Each path below is one point turned by a fixed rotation once a step. After each direction that follows a path, write how fast that rotation turns it, in degrees a step (0 if it stays still).
Each turn is a multiple of 5 degrees from 10 to 175, or 0.
Each row of a path follows its step; steps can be skipped.
path 1
step 0: [  6   9  -2  -4  -5   7  11  -7 -22  -3   9   9  -2  12   6  13   5   2
   8   6  -8   9   0   6 -28   3   0   9   4 -15  -8   4  12   0   1  -7]
step 1: [ -1 -18  -7  -4  -9  -2  12   3 -21  -6   4   5   5   5  -9   8 -12  -5
  -5  -6   7   6  17   6   1 -19 -14   4  -4  -4  11 -11  -7 -11  -1  -5]
step 2: [  4  -3   3   7  -5  14   6  -4   4   0   4  12 -15  11 -26   6   1  11
  -7 -19  10  16  -4   3  -1   5  -8  -1   0   1  -9   3  -9   7 -14   1]
step 3: [ -5  -6   0   1   5 -17  -6  -4   2 -21   9   6  -9  13  15  19  -5   9
   2  -9   9 -13  -3  -4  -9   1 -18  -4  -3  -4 -10  12   1  -3  -9  -8]
step 4: [ 21  -3  -5  10 -12  -4   5 -11  -5  -8   9   3  -9   9   1  -5  -7 -10
   0   1  -1 -13  -1  -1  13   8 -11  22  10   1 -14 -16  -3  -7  -1  -6]
step 5: [ 17 -11  17   0   7  10  -1   2 -11   4  -7  12  -1  16   4   4 -17 -18
  -4  -9   2   3  -7  -2 -12  15  -2  -4   1 -16   0   3  -6   5   8   8]
step 8: [ -9  -3   6   5 -12   4  -7   8  18   3   3   1 -10  11   6  11 -12   3
 -13 -21  -5  12 -11  -1   3  18  -7  10  -7   1  -7  -4   2   7 -16   2]
step 9: [ -1   2   8  -8  11 -13   5  -9  15  -3  12   0   6   8  14   1  -1  -8
 -10  -4  -1 -15 -16 -21  -6  -3 -13   2   2  -5 -11  -5 -10 -15  -2 -10]
step 10: [ 25  -4  11   1   7   6   2  -5   1  14   2   6  -3  10  12   4   3   0
  -2  -3 -14 -13   4   4   2   1   4  26   4   3  -1 -19   6  -4   2  11]
step 11: [  3 -10   9 -10  10  -2   3  13 -10  -3   0  -3   7   6   1 -10 -12 -10
 -13  -4 -23  18  -7   0 -14  -4  -5   3  -8 -16  -3  -2   4   6  -1  16]
Speeds:
[ 8 -3 -1  6 -4  5  4 -2  2 -2  0  2  0  3  0  0  4  0 -4  0  2 -2 -6  1
  3 -4  5 -1 -1  6  7  0 -2  1  2  4]
130
[ 0  5  0  1  2  0  3  1 -1 -4  9 -7 -5  1 -5 -6  3 -4  0  0  0  5 -3 -3
  2 -2  5  3  0 -4 -5  1 -3  1  0  0]
160
[ 0  0 -5  2  3  4 -1  3 -1 -4  1  2 -2 -5 -3  3  2  7 -4 -3 -6  5  6 -7
  5  1 -4 -4 -3  0  2  2 -1  0  1  1]
70
[ 6  0  7  2  5  0 -1 -1 -1 -6  0  1  1 -4  0 -4 -7  2  4 -2 -6 -6 -2 -1
  3 -2 -1  2  3  4 -4  4  1  2  0  1]
60
[  0   0  -1  -5   3   4   1   1   3  -3  -2  -1   1  -3  -5  -1  -1   0
   5   0   4   4  -1   8  -1  -5  -5   4 -10   1   1   3   0  -1  -2   4]
70
[ 1  4  0 -1  3 10  5  6  0 -1  1 -4  2  5  1  2  0 -3 -2  6 -1 -7  0  2
  4  5 -4 -2  0 -2 -1  1  3 -4 -2 -1]
70
path 2
step 0: [ -3  -1   2  12  14  12 -10  -3  18 -13   9  -4   1  12  -9  22   8   2
   6  14   5 -10   4  -7  -5 -12 -24   1  -3   8 -17  13   0  -3  -8   1]
step 1: [ -7   3  -4  -3   6  -9   3  -1   5   8   1  -7  11   6  -7  -2  10   1
   2  12  13   4   9   0   6   3  14   6   2 -21 -35  12 -12  -9 -10 -16]
step 2: [ -5  10  -1 -13  -4  -2  16  13 -15  31   2  11 -11  -7  -2  12  -5   3
   9   5   0   9  -1  -7   8   8   4  11   7   4  -5 -10  -9 -10  11 -19]
step 3: [ -6  11   5  12   4   0   2  -2  -9   9   8  15   7  12   2   8  13  -2
  12  -7  -3  15   6  -7  -1  -5 -11  -1   9  39  14   2   6   1   0  -5]
step 5: [ -6  -7   4 -26 -11  12  -3  12  -4  -2  15  -9   1   6 -20   3  -6  -5
  -2  18   5  -8   9  -6 -20   8 -11  11   7 -18  -3  -7  -3  -5  -1  -4]
step 6: [-12  14  -2 -10   9  -9  -6  -4  -7   8  12   5   8  -4   0   9   2   6
   0  -2  -4   1  33   1   3   4 -18  18 -20   2  -6 -10  -5 -10  -8   5]
step 7: [  7  -1   8  -1  20  -6  -4  -6  -2  -3   6  -5   7  -5  12   6   5  29
  10  -4   2  10  -4  -8  24   6   3  15  -2  12 -11  -3   6  11  -5 -16]
step 8: [  0 -16   5   9   4  12  -5  18  -1   7  -7   6   8   7 -12  -3 -16   3
   7  12  -4   2 -16  -6   3   2  -5  16  21   8  -4  19  11   1  -6 -19]
step 9: [-22   0  -4  18   7   9  11  -6   0  17  10   9  10  -4 -20  -1   1  -8
 -11  22  10  -2  11   4  -9 -10  -7   3   6   1  -5   7  10  -8  14   3]
step 11: [ 11  -7  12 -18  -6 -12  -7   7  -8   4   8  -7  -1  17  -4 -13  -9  -3
  -1  -7 -21  19   5  -8   3  11   1   7   2  21 -14 -10  -7  -9   0 -10]
Speeds:
[ -4   2  -1   5  -3   0   0  -7   3   2   0   2   1  -4   0   3   3   5
   1   1  -4  -1   0 -11  -4  -1   0  -1  -5   3   1  -1  -1   1  -3   5]
110
[ 1 -1 -5 -2  6 -4  3  5  2  0 -5  3  2 -3  1  7  0  6 -3 -2  1  2 -1 -3
  5  0  0  3  2 -3 -1  7 -2 -5 -5  2]
60
[ 4  8  4 -1  3  1 -4 -2 -2  1  1  4 -2 -2  5 -1 -5  6  1 -2 -7  6  2  1
 -1 -1  4 -3  2 -2  2 -1  0 -4  0 -7]
80
[-1  0 -2  4 -2 -2 -6  0  0  2 -3  2  5  4 -1 -7 -1 -5  1 -5 -2  2  7  1
 -2  3  0  1  0  2 -1  7 -3 -2 -7  2]
140
[ 6 -5  3  6 -2  7 -4  1  2 -4  2  9 -2  0 -2 -1  6  1 -4  0  3 -2  1 -1
  2 -1  2  3  3  0  6  3  0 -2  2 -1]
80
[ -1  -1   5   2  -8  -6  -2   3  -2   2  -1   2  -4  -2  -1   3 -10  -3
  -3   1   3  -1  -1  -4  -3   0  -4   3  -1   0   3  -1   2  -6   2  -2]
115
path 3
step 0: [ -4   4   5 -12  -9   7  -9   6  -3   8  -3   3  -7   7   5  -2   8   0
 -14   4 -12   2  10   4   1  16   0   1 -16   0   1  16  10  15   3   2]
step 1: [ -7  15  -6 -14  -5  -7   0  -1  -8   0   3  -6  -2  -3   4  -5  -9  -5
   4  -1  -6  13  -9  -4   8   2  14 -17   7  -1   2  11   5  -2 -20   5]
step 3: [-20   8   9  -8  -3   0  11   7  -6  -3  -6  12 -11 -14   1  -1   6  -3
 -11   5   7   5   2   2  -9   9  -3 -11  -5  15   4   1   9   3  -8   4]
step 4: [-12   1   2   4  -3   0  -1  -1  -9   2  17   7  -4   2  -5 -12   1   3
   0  -9 -18  13  -3  -5   0 -11  -4   4  10  -3  12  10   6   3  -7  19]
step 5: [-13  -1   5   0  17   9   1   0  -8   3  -4  -1  -9   7   3 -12 -16   2
 -10 -11  12  -7   0  14  -7  11   4  -1   3  -5  -4  -2   5  -6 -11  10]
step 6: [  5   1   5 -17   2   4  15  17  -7  16   7   8  -8  -7 -12   1   3   4
 -10 -10  -5   2   6  -2 -11  -4  -2  -6   7  -5   6  -2   8  10   1  -2]
step 8: [ -5  -1  -3  -9   1   5   2   9  -3   8   7   0   4  10  12 -19 -10   5
 -17  -4  -4   9  -1  11   6  11   3  -6   9  -2  -9   1   1  12  14  -1]
step 9: [  6   7   2 -23  -1   6  -5  12   5  -1  -2   2  -9   5 -11   7   1   3
  -3  -5  -8   5  -3   8   4  11   5  -5 -15  -4   1   6   3  11 -19   3]
step 10: [-12   5  -9 -16  -2  -5  -3   1   5  14   8   3   3 -13   6  -2  -5  -5
   5  -2  -9   7  -2   4  13   5   3  -7   9   0   1   8  18 -18   4   1]
step 11: [-14  -8   5 -10  -9   7  -7   8   5  -7   1  15  -3   6   8  -7 -14   7
   6   2   3  14   3  16 -10   3   5  -6  -7  11   9   3  -3   6   3   5]
Speeds:
[-6  1  5  0  2 -1 -1 -2  3  1 -4 -4  2  6  1  4  3  4  6 -2  2 -3  1  3
 -2  6 -7  4 -4 -1  2  4  0  0 -6 -1]
160
[ 0  2  3 -4 -4 -1  3  0  2  0 -4  0  0  5 -2 -5  5 -4  4  1  3  7  8 -2
 -6  3  3 -4  3 -1 -1 -5 -3  4  0  0]
135
[ 5 -4  1  2  2 10 -5  3  1  2  0  6 -6  4  0  2 -1 -3  4  2 -3  4  3 -3
  1  0 -2  3 -2  0  3  3 -4  0 -2  1]
160
[ 4 -1 -1  3  4  2 -2  2 -3  1 -5  2  5  0  6 -2 -2  3  3  2  3  2  2  9
 -2 -5 -4 -4 -2 -1 -6 -2  2  4  0  5]
120
[ 4  4  2  2  3  0 -2 -4 -6 -2  0 -2  1  7 -2 -8  2 -2 -3 -2 -6 -2 -3  1
  5  3  4  0 -3 -2 -4  2 -3  2 -4  4]
90
[ 0  3  2 -2 -1  0 -4 -1 -6  0 -1  8  4  6  4  5 -1 -3 -4 -3  4 -6  0  0
 -3  3  1 -2  4  5  0  2  0  0  5 -2]
135
[ 0 -1  5 -1 -2  2 -4 -1 -5 -1 -2 -3 -5 -6 -4 -1 -1  5  1 -3  0 -1  2  1
  3 -2 -3 -7  0  4  2  2 -4  7  0 -8]
130
path 4
step 0: [ -6  17  12   2   8  -8  -1 -16  -5   4  -9   2   9  10  10 -16   8 -12
   1  -6 -15  19  -5   4   7   4  27   0  -9 -10  12  15   4  -5  -5  -3]
step 1: [-14  -2 -12  -9  -5   4  -2  21 -18 -15  -7  -9  -8 -11   9  -1 -11  -1
 -27  -4  -6  13  -2 -15   0   2   9  -7 -17   8  -2   7   4   1   0  -6]
step 2: [  4   0  -3  -4   0   4   0  13   7  -4   9  10  -1  -3  -9  -8  26   8
  11  -2 -18   9 -15  -8   6   3   4  12 -28  -5  -8  -6 -19   4   1   1]
step 5: [-15   3   6  -1   9   2   1  -2 -20 -19  -3   4  -7  13  -9 -25   4   1
 -27   4  -2   6   5   4  -4   3  -7   4   6   8 -10 -14   1  18   7   0]
step 6: [ -6 -11   5   1   1  28 -16   1  11  11   8   2 -14  -8 -15  -6   6   7
  -5 -10   7  17   3   6   4   2   3  13 -14 -20  -6  -7  14   2  -5   3]
step 7: [ -4 -18   2 -11   3  -3  -8  -8  11   3   7   0  -1  20   6 -16  -2   2
  -1 -13  -6  15  11  -7  -1  13  17  -8  11  -3  14   6 -13   4  24   4]
step 8: [-16  -1 -14   9  -3  12  16   6 -10   7 -22  11  -4  12 -11  14  -5  -5
  -2 -17   3  21 -17   0  -5   7   6 -13  -4  -6   8   7   1  -2  -2  -7]
step 9: [-16  11   5  -3   9   1   1   9  -1 -24  14   1  12   2   2  -5  13  13
  -4  -1 -16  13  -9 -11  -2   6 -22  -3   0 -15   7  12   3   8   9 -14]
step 10: [ -1  -6  16 -11  -9  -5   6  10  11  -8  -7   9 -14 -19  -9   4   9 -10
   8 -10  -4  17   8   3  17  13   8  -5  -2  -2  -9  -1  10  20 -10 -12]
step 11: [-14  -3   9 -20  20  -2   0  -4  17   2  -6   2  -3  15   1   3 -11  14
  -4   0 -21  -8   5  -3  14  -9  17  -3  -8  -5 -10   9  -9  -9   4 -14]
Speeds:
[ 5 -1  6 -4 -2  1  3  1  8  0  3  3  0  1  0  1 -1 -1 -1 -3  1 -4 -2  8
  2  1  6 -5 -1 -1  0  3  2 -2  5  6]
95
[ 3  3 -3  4 -2 -2  1  3 -1 -6 -5  3 -4  0 -4  1 -2 -4  0 -7  4  1  9 -3
 -1 -1  2 -4 -1  2 -3 -2  6 -1  0  2]
155
[-1 -1 -4 -1  0 -2 -2 -7 -1 -4  2 -2  2  4  1 -2  0 -5  1 -1  3 -9 -2 -3
  1  7  2  1 -4 -2 -2  2  2 10  3 -2]
160
[  1  -3   2  -5  -3   0   2  -2  -3   1 -11  -1  -1  -8  -2   1  -2  -2
  -3   1   3   3  -2   4  -3   5  -1   4   4   4  -2   4  -1   3   3   1]
155
[ 6 -1 -2 -1  0  0  2 -9  2  1 -4  0 -2  4  0  5 -2  5  1 -7  2  0  0 -4
  5 -2 -1  1  2 -2  4 -2 -9 -1  2  0]
85
[ 2  1 -3  3  5 -1 -2  3  0  2  1 -4  2 -1 -8 -1  0  4 -4  2  2 -5  4  6
  4  1  2  2  1  2 -7 -3 -7  2 -2  3]
40
[-4 -4  3  4  1 -2  4  0 -1 -6  2 -1  0 -6 -2  2  7  3 -2  0  8  1 -3 -3
  1 -9  2  3 -2  0  1  0  1  4  5  3]
95
path 5
step 0: [  0 -13  -6  -1 -15  -1  -1   3 -14  22  -1   9  -2 -16  -2  12 -24 -19
   3  -6  -1  -9   4 -13   1   3   8  -6   1  -6  13   1   0  -6  -8   4]
step 2: [ 11  13   4 -14   2  -2   2  15 -17  14   2 -15  -5  -4 -14  -4   3   9
  -1 -13  -1  -3   2  13  -2  13   7   7   2  -6   9 -13 -13  -7   3 -18]
step 3: [  8  -3   2  -6  -2 -11   3   8   4  -5 -24  -3   7  -1   4  15 -13 -20
  -8   5  -2 -14 -11  -7   0  -1  22  -8  -3   6  -2   1 -18  -8  -7   1]
step 4: [ 14  20  -6  17   8   2   7  15  -6   4  -8  15  -7  12  -4  -2   1  -9
  -6  -5  11  -4   3 -13  12   3   2  -6   6 -11  16  -2  14  12  -8   3]
step 5: [ -9  20   3  -9   0  17  13   5  14  11  -9 -12   7  -7  -5 -19   9  -9
   6  -6  -2   1   1  -5  12   6   3   0  -6   0   3 -10 -16  -3  17  -7]
step 6: [ 14   0  25  -1  16  -7   4   6   6  -3  -3 -15  13   0  -1  21  -1   3
  -8  -8   4   7 -11  -4  -5 -15  19  -1   6  -7   7  -3  -4   6   9   2]
step 7: [ 17  20  -5   3   1   6   5   3  -3 -11  -8  21   0  -4  14   5  15  -2
  -9   3  -9   2   1   0   4   6  -2 -14   4  16   8   8 -15  16  -1  11]
step 9: [  2   5   7 -10  12   7   1  -4  19 -11  -9   2   2  -4 -12   6   3  -1
  16 -18   0   8  -2   8 -10 -26  -6 -10   4   5  -7  -3   4  11  16   1]
step 10: [  2   0  13   0  -7  -1 -14  -6  -9  -9  13  -5  -3   0   7  -2   9   1
 -17  12 -10  14  -9   5   4   4   4 -15  -5   2  -2   2   1  27  14  15]
step 11: [-18  -5 -16  -9  -5   6   7   7  -1  -4   4   4  14  -3  18  13  11  16
   3  -1   1 -10  16   3   6  -9  -3   1  -6   6   3  15   9   0   8  19]
Speeds:
[ 9 -1 -2 -3  2 -3  0 -4 -2 -4 -3 -1  1 -2  2 -2  2  8  2  2  4 -2  1  1
 -4  4  1  2  8  4  1  2 -5 -5 -3  0]
70
[-1  3  3 -3  1 -2 -1 -1  2 -1  0  9  5  2  2 -6 -9  0  4  2  2 -4  2 -3
  2  1 -5  3  1  1  6 -3  3  0  3  1]
95
path 6
step 0: [ -5  -2   3   7   0  -9   1   0   5  14   5   6  13  11   6  18  -4  12
 -21  -9   6  -3   2  -6   3   4  17 -17 -11   4  10   2  -4  12 -18   1]
step 1: [-22  -9 -10  -6 -11  -8  -6   2  18  -3   7 -15  -5 -11  10   9   2   0
  -1  -6  16  -8   5   6  -3  -3  13  -7  13 -14 -14  -6  -3   7   7  -3]
step 2: [  6  -6   1  12   5  -3  -8  -3   4   4   1   9 -13   8   7  15   1  13
  -1 -17 -10 -17   3 -10 -12  -6   7 -16   9   5  12 -16  10 -10   6   3]
step 3: [ -6  10  -6   5  12 -12  17  -1   8  12  -6 -10   5 -12 -14   5   7  -1
 -18  -5   2 -10   5  -4  -8  15   6 -11   7 -13  -3   3  -8  -1  19 -10]
step 4: [ -3  -7   6  15  -9   2  13  12  16 -15  -7 -14   2  16  -4  18   3  -5
  -1  -8  -7   5  -2  -2   1   3  14 -16   3  -1  13 -12   4   6 -12  -4]
step 5: [-10   0 -14   0   6  -5  -3  15   0  20   5  -9   7   2   3  12 -10  21
  -4  -5   9  15   8  -5  -2  -5   6 -23   6   1 -12   0   1   7   9  -2]
step 7: [ -7  -3  -9  12  -1  -4   3  -8  -1  28  -9  -1  -3   3  -1  10   4  -4
 -10 -13   1 -14  18   9  16  -5   2 -19  10  -7  10  -6   3  -6   1  -2]
step 8: [-12  -3   8   4   4 -15  10   9  10  -6   4  -7   8  14   3   0  16  -2
   0 -14   1 -14  -4   7 -19   1  21 -14  -5  -3  -6  10   0   5  12  -5]
step 9: [ -5   4 -10   6  -4  -7  -6   3  -4  -8   0 -17  -7  -2  -5  16   4  -4
   6 -16   1  10  -6 -13   4  -6  -8 -28  12  -2   7 -17   0  -3  11  -9]
step 11: [ -4   6  -6   4   0  -9   2  -9  -8   7  -9 -18  -3   4  -4  15  -1   3
  -8  -8   4   0  -8  -3  13   6  21 -16  -8  -5  14   8 -14   6 -18 -11]
Speeds:
[ 4  1 -3  5  0  1  3 -1  2  1  3 -3 -2 -1 -7 -1  0  8  1  2  0  9  1  0
  1 -2  3  3  1  0  3  4  4  6 -4 -3]
60
[ 0  5  2  1  5 -9 -1  2 -2  2  1  6  5  4 -1  0 -1  6  1  4 -1 -1  5  3
 -4 -1  0  1  0  4 -4 -2 -4  0 -2 -6]
140
[ 0 -4  7 -8 -3 -3  0 -2 -3 -3  1 -4 -2  3 -1  0  1  4  2  2 -7  0 -4  5
 -1  5  6  1  4  1  4 -3  2 -2 -1 -1]
160
[ 4  1 -3  0  1  0  3 -1 -2  5 -3  2 -5 -9 -6  0 -4 -1  2  2 -5 -6  4 -4
 -2  5  2  0 -2  2  3  1  0 -7 -3  0]
95
[-2  4  0 -1 -5 -4  1  1 -3  0  5  0 -3 -2  0 -5  3  2 -5 -6  2  1 -5 -7
 -2  8 -1  2 -3 -1 -2  2 -5  2 -1 -4]
135
